In the rows, 128 means zero.
Each named turn below is shown by a few rows before and after it. Which turns, in which order, take the first row of each later pair to the second? The first pair is answered.
R:
[143  94 154 140 116 121 157 121 117 128 169  89 102  86 108 158 149 116
 134 154] -> [138 101 153 139 122 121 166 125 110 133 169 101 101  99 110 166 140 102
 139 164]
[120 162 131 111 163 130 123 137 134 115 107  98 176 115 132 117 122 123
 127 142] -> [120 159 112 104 143 123 136 135 120 128 125 134 180 133 127 116 115  96
  92 144]
[151 138  79 131 118 139 126 105 138 103  94 154  93 172 142 126 132 112
 103  78] -> [153 145  96 136 140 141 112 107 151  94  77 118  91 153 147 129 142 142
 132  75]
Y:
[152  86 162 157 113 134 149 115 110 126 170 127 132  92 124 175 141 118
 144 177] -> [145 109 105 139  69 134 105 110 117 115 138 185 138 161 128 128 103 120
  79 124]
[ 84 150 126 136 180  98  99 152 146 140  75  93 120 146 128 100 122 152
 131  76] -> [ 74 128 138 142 189  96 158 152 124 175 109  77 126 112 119 146 153 104
 137 122]
[103 119 100 126 111 131  94 122 147 124 107 133 162 135 131  85 118 157
 105 109] -> [108 104 144 138 142 134 125 126 143 133 132  91 159  77 127 121 148 153
 154 147]
M:
[127 106 177 121 138 131 143 149  98 162 177 145 121 104 124 148 117 114
 149 164] -> [ 87 140 131 129 159 143 135 152 129 178  93  80 120 138 141 162 140 106
 132 121]
[ 72 156  92  88 148 121 135 132 107 124 108 157 197 162 117 115 125 107
 109 116] -> [114 120  90 107  91 132 120 114 126 104 108 149 147 159 109  99 150 128
  66  71]
[127 138 105  98 108 128 137 123  98 129 149 157  93 137 148 106 149  73
 122 126] -> [117 150 100  94 120 129 138 126  98 135 138 152 102 141 154 112 148  68
 129 130]
[ 71 119 107 116 169 157 159 146 146 146 101 130 156 134 147 141  82 117
 143 172] -> [112  80  95 137 102 173 136 128 178 125  86 110  93 133 138 125 117 139
  85 105]
A:
[ 99 176 141 108 171 124 110 142 154 126 110 112 130 169 140 126 105 157
 164 139] -> [101 171 144 113 173 125 104 141 159 124 107 102 129 159 137 127 113 161
 168 141]
[111 157 123  96 155 115 106 133 108 139  77 132 116 177 131  86 119 128
 172 133] -> [113 157 126 101 160 118 105 135 114 134  67 111 106 171 129  90 130 135
 173 121]
[112 140 161 144 183 125 137 151 126 131 152  89 150 150 138 168 145  97
 143 134] -> [113 140 166 147 185 123 134 150 127 129 155  86 157 139 135 165 150 102
 144 135]
Pairs:
Each pair is 2 to 3 turns apart.
[158  82 151 104 101 126 125 114 116 113 205 162 154  67  84  98 148 168
 100 137] -> [125 133 165  92 158 129 153 151  89 117 195 205 132 156 113 141  82 112
 156 172] | A R R
[143 138 158 136 138 147 136 128 123 112 129 122  95 133 140 139 132 129
 144 131] -> [141 131 145 130 116 140 147 123 110 123 151 154 106 138 132 134 131 110
 118 140] | A R
[149 105 185 114 136 128 120 135 125  97 169 167 120 106 128 119 119 157
 160 133] -> [118 135 144 123 141 142 140 150 133 113 110 151  81 189 151 155 112 105
 144 104] | M M R
[159 111 131 144  95 127 153 110 103 122 151 142  99 126 131 125 137 106
 129 122] -> [121 130 111 130 124 114 145 109 104 143 139 125 169  94 127 110 141 108
 131 146] | M R M
[161 143 128 104 148  94  81 143 140 120 126 126 112 191 125 108  99 145
 142  97] -> [160 146 135 108 159  94  83 145 142 119 122 112 108 187 128 118 100 143
 155 102] | M M A
[ 93 119  89 122 103 123 158 117 110 179 140 146 167 125 109 137 143  69
  83 142] -> [111 112 157 136 152 131 153 126 124 154 144  80 154  64 114 154 166 121
 167 163] | Y Y
[118 132 132 114 132 117 175 148  84 123 187 162 128 156 115 154 111  86
 139 184] -> [127 142 159 136 167 134 151 156 127  97 130  67  86 138 131 171 138 138
 190 149] | A R R
[109 104 166 114 121 118 167 130 131 126 126 122  94 154 127 139 122 108
 107 150] -> [121 114 170 108 122 112 139 131 134 105 126 145  97 165 130 115  98 132
 111 141] | M Y M
[128 161 115 146 125 113  81 130 128 116 121 146 134 163 133 114  98 124
 127 122] -> [141 125 136 154 107 110 125 124 106 131 172 155 128 128 117 138 119  96
 123 157] | M Y R
[112 155  97 118 137 122 131 138 111 144 117 140 151 140 136 127 114 120
 113 134] -> [114 161 100 119 140 124 116 136 116 132 111 138 150 144 139 118 109 135
 116 122] | Y Y Y
[185 136 203 140 148 151 107 146 136  74 142 109  40 133 141 165 101 153
 204 115] -> [160 108 153 152 104 153 190 136 112 137 156 116  35 146 122 213 145  49
 131 130] | Y A
[147 140 137 159 165 104 151 156 133 127 137  85 135  82 130 140 140 132
 146 127] -> [134 143  90 141 127  93 161 149 113 143 148 150 151 124 124 126 116  90
  89 124] | Y M M
